128 stands for zero in the data rows.
Here are some numbered points:
[117 123 126 126 127 108  85 165 134 109 103 157 147 182 125 106 122 142
 159 105 115 161 102 165 125  80 118 167  97  77 163 100] 0
[129 120 118 124 126 104  75 169 139 109 110 148 146 182 114 101 130 146
 148 103 119 160 104 161 118  88 123 164  99  68 162  96] 1
[122 134 136 135 138  90 105 101 171  93 132 167 177 191 107  93 137 155
 164 119 117 145  96 143 129 122  75 145 129 125 137 147] 2
[133 135 131 120 149 191 166 105  99 140 155 113 146  60 153 169 121 140
  68 122 146 121 145 111 124 167 135 127 155 156  95 146] 3
[111 112 105 127 127 206 171 101  88 152 147 112 112  41 155 167 117 100
  73 154 117  97 156  95 120 164 139 109 132 171 129 152] 4
[117 112 108 135 128 210 164  99  91 148 148 112 118  37 155 165 123 109
  77 158 117  91 159  97 112 155 140 110 139 173 135 155] 5
[149 143 169 118  98   0  85 199 180  99  66 169 194 255  81 106 110 150
 197  72 147 176  90 164 133  65  82 188 138  85 164 103] 6
[136 165 147 142 142 164 182 101 126 132 177  89  75 117 151 122 154 133
 100 131 162 122 157 113 143 165 148  76 141 161  59 142] 7
[117 126 115 132 124 165 151 112 114 135 141 130 142 103 137 139 126 136
 114 120 115 122 134 120 115 148 115 128 134 151 139 152] 8
[192 155 138 120 109  74 116 150 160 139 114 129 110 181  99  88 110 133
 165 109 146 161 151 114 120 103 146 136 133 107 111 127] 9
[114 121 138 132 110  60 115 163 121 136 100  88  96 175 153 155 137 119
 137 137 168 146 139 148 127  94 121 109 118 131  94 117] 10
[166 104 127 121 189 203 127  88 101 150 131 150 120   1 131 135 138 117
  63 181 139 112 147 112 125 150 130 183 139  83 110 128] 11
[128 135 141 135 148  95 114  91 172  95 124 166 177 184 113  95 144 155
 161 124 111 140  98 152 127 128  79 151 139 113 137 150] 12
[134 138 129 119 141 136 158 113 115 156 138  91 116  89 145 174 143 118
 103 130 140 130 154 107 128 152 136 106 145 155 109 134] 13
[151 118 159 110 124 155 101 124 109 126  91 145 155  65 144 154 107  87
  94 151 148 124 134 127 133 127 131 170 150 102 117 121] 14
[168 126  98 119 118 118 117 156 158 164 102 107 109 112 125  76 112 156
 146 144 141 127 180 118  91 146 167 113 131 105 112 130] 15
[128 144 126 151  95 105 161 125 149 121 141 109  84 181 122 101 145 124
 156 109 119 129 134 114 136 134 115  67 105 156 125 159] 16
[144 113 113 116 128 136  87 149 142 125 107 197 199 128  91 113 107 177
 146  94 106 142  83 157 122  93 107 204 129  80 191  97] 17
[109 145 149 123 116 186 194 105  98 149 181  61  19  97 141 132 141  93
 135 140 139  68 149  80 162 193 199   0 115 188 101 133] 18
[146 135 143 107 171 120 124 118 160 142 155 127 118 142 119 110 153 145
 145 136 131 125 124 122 158 145 158 113 145 144 125 118] 19
[106 121  97 143  93 122 176 113 116 127 127  95  89 117 129 143 120  98
 125 150 111 108 129  92 132 128 130  91 112 149 137 153] 20
[111 133 156 125 132  49  97 153 144 109 106 135 163 194 122 145 128 103
 162 112 133 148 100 154 141 106 104 140 137 100 138  94] 21
New points follow, each followed by the number of its nearest point above.
[ 87 123 130 146 107  69 120 139 115 155 118 102 149 141 137 133 139 134
 131 124 139 112 123 154  97 118 110 119 151 158  81 100] 10
[155 111 149 113 127 151 103 124 111 124  93 140 155  75 139 152  95  95
  97 162 146 120 135 121 135 132 129 161 153 104 125 121] 14
[ 97 127  98 111 122 189 149  93  72 100 142 124 134  94 134 134 117 118
 131 122 109 111  97 119 116 146 138 115 139 129 120 135] 8
[184 109 147 105 123 155 119 117 119 145  89 133 128  61 145 142 111 108
  93 152 151 128 158 111 124 134 140 150 146 107 116 155] 14
[133 145 137 150 108 161 167  83 137 128 152  83  68 114 156 115 143 112
 118 127 132 124 146 116 132 169 130  63 107 159  91 167] 7
[112 141 124 150  97  96 155 126 148 114 137 119 106 181 122 106 142 134
 153 107 116 127 128 124 129 134 106  83 107 154 138 157] 16
[103 121  96 144  99 119 174 113 120 129 124  98  87 112 132 148 119  97
 126 146 109 113 131  93 131 130 121  89 114 150 126 145] 20
[141 120 111 119 132 142  93 151 131 116 105 196 197 132 105 117 104 179
 142 101 108 143  93 157 122  89 121 197 133  83 187  85] 17
[128 134 118 147 132 168 148 104 110 129 143 131 134 100 135 150 118 140
 102 125 113 119 133 113 113 151 126 133 137 162 141 150] 8
